[[122 132 125 117 131 125 127 126 124 118 145 139]
 [137 133 128 136 108 127 112 116 112 128 136 151]
 [126 124 124 134 137 116 129 104 117 144 129 119]
 [125 125 122 131 138 120 130 109 117 144 131 120]
 [133 129 122 132 128 122 122 119 112 134 141 138]
 [126 132 122 118 135 127 131 124 119 136 139 130]
 [132 131 124 128 102 143 120 118 114 127 122 141]] gives 133

[[144 131 135 124 122 132 117 118 129 112 103 154]
 [138 111 133 129 133 125 133 126 104 125 112 138]
 [128  99 123 123 126 116 120 123 116 133 118 108]
 [143 134 151 126 119 148 129 143 140 133 106 139]
 [156 131 128 156 115 146 145 129 127 129 132 140]
 [121 108 131 135 133 142 150 124 155 124 129 138]
 [134 131 153 122 152 143 135 148 144 117 134 141]] gives 156

[[130 123 132 115 138 128 100 129 140]
 [135 139 109 139 118 134 140 130 138]
 [136 126 121 121 123 134 108 133 135]
 [121 132 128 134 117 139 118 129 125]
 [128 140 115 132 129 131 119 129 156]] gives 136

[[103 154 154 102 102 102 155 155 104 155 102 153 155 154 102]
 [156 100 100 156 156 156 100 100 156  99 156 100  99 100 156]
 [155 100 101 155 155 155 100 100 155 100 155 101 100 100 155]
 [154 101 101 154 155 155 101 101 154 100 155 102 101 101 154]
 [101 156 156 101 100 101 156 156 101 156 100 156 156 156 100]
 [102 155 155 102 101 102 155 155 102 155 101 154 155 155 102]
 [100 156 156 100 100 100 157 157 100 157 100 156 157 156 100]] gives 101

[[125 130 128 135 117 130 129 133 123 117 133 122 123 139 122 122]
 [130 136 130 128 131 131 133 129 125 128 132 122 131 127 125 124]
 [121 118 127 120 125 130 131 131 124 126 124 132 138 125 136 134]
 [138 146 127 141 140 130 123 127 123 130 141 120 106 127 111 112]
 [126 132 127 129 130 137 125 126 119 130 133 121 118 132 123 122]] gives 121

[[120 117 134 111 110 131 110 115 131 130 113 119 134 119 127]
 [131 138 121 145 113 118 132 127 120 127 131 138 118 120 125]
 [133 136 120 138 120 121 130 131 119 127 131 133 120 122 121]
 [130 131 109 129 128 131 139 134 129 115 137 130 127 128 113]
 [132 138 116 142 132 108 122 126 112 119 126 136 105 135 121]] gives 133

[[142 132 117 143 120 122 130 135 137 148 129 146 131 110 127 134]
 [108 122 144 107 139 136 124 118 115 100 127 103 123 155 129 119]
 [108 122 144 107 139 136 125 118 116 100 127 103 123 154 129 119]
 [109 122 143 108 139 136 125 118 116 101 127 104 124 153 129 119]
 [148 134 112 149 117 120 131 138 141 156 129 153 133 102 127 137]] gives 108

[[134 128 135 127 143 129 142 114 125 106 133 130 115 139]
 [118 148 120 135 132 111 132 119 113 137 132 122 131 126]
 [141 118 137 147 138 118 130 119 137 128 124 127 109 121]
 [145 125 135 127 108 120 138 126 116 125 132 127 109 125]
 [110 131 107 117 137 128 121 122 126 133 135 121 132 139]
 [121 120 118 116 124 125 136 124 114 126 152 129 113 124]
 [123 153 112 123 123 134 125 118 131 119 138 136 119 126]
 [113 130 119 117 134 123 130 117 112 132 133 114 132 145]
 [134 130 139 148 148 111 141 124 120 130 124 125 129 124]] gives 123

[[125 107 137 137 151 151 123 110 104]
 [140 115 133 150 141 149 132 105 119]
 [136 151 128 115 119 123 146 108 115]
 [103 119 130 142 147 134 126 125 133]
 [139 135 133 143 119 130 107 125 140]
 [122 141 123 109 109 150 123 106 109]
 [105 107 111 132 147 130 125 118 125]
 [122 138 105 130 151 127 110 149 126]
 [133 152 132 141 150 136 124 105 122]] gives 105
---
array([[103, 104, 105, 152, 151, 153],
       [128, 128, 128, 128, 128, 128]]) ==> 152

array([[129, 127, 127, 122],
       [128, 125, 114, 151]]) ==> 122

array([129, 127, 123, 131, 118, 105, 128]) ==> 131

array([157,  99, 148, 143, 154, 103]) ==> 143

array([123, 120, 136, 133, 135, 124, 105]) ==> 133

array([121, 103, 134, 120, 141]) ==> 120

array([128, 132, 144, 150, 130, 129]) ==> 150
---
((119, 109, 105, 107), (117, 130, 133, 128), (128, 117, 114, 118)) -> 118
((119, 122, 117, 139, 128, 120), (124, 150, 125, 126, 131, 127), (135, 122, 110, 122, 132, 116)) -> 116
((135, 125, 140, 136, 105, 142, 124), (125, 145, 127, 119, 124, 148, 129), (117, 143, 113, 115, 142, 136, 132)) -> 132
((120, 140, 153, 129, 129, 130, 135), (120, 139, 153, 128, 128, 131, 138), (133, 115, 125, 124, 123, 135, 137)) -> 137
((114, 140, 117, 116, 117, 138), (147, 106, 143, 148, 151, 109), (150, 104, 149, 144, 152, 111)) -> 111
((104, 141, 151, 142, 121, 120, 127), (130, 131, 138, 114, 125, 103, 136), (129, 132, 136, 135, 127, 115, 157)) -> 157
---
[116 134 142 150 104 106] | 106

[138 119 157 126 145] | 126

[124 119 120 155] | 120

[[146 115 147 129 127 131 120]
 [131 102 142 136 134 134 124]
 [128 128 129 128 129 128 128]] | 115

[[141 106 127 134 128]
 [116 148 121 149 129]] | 116

[110 123 136 102 122] | 110
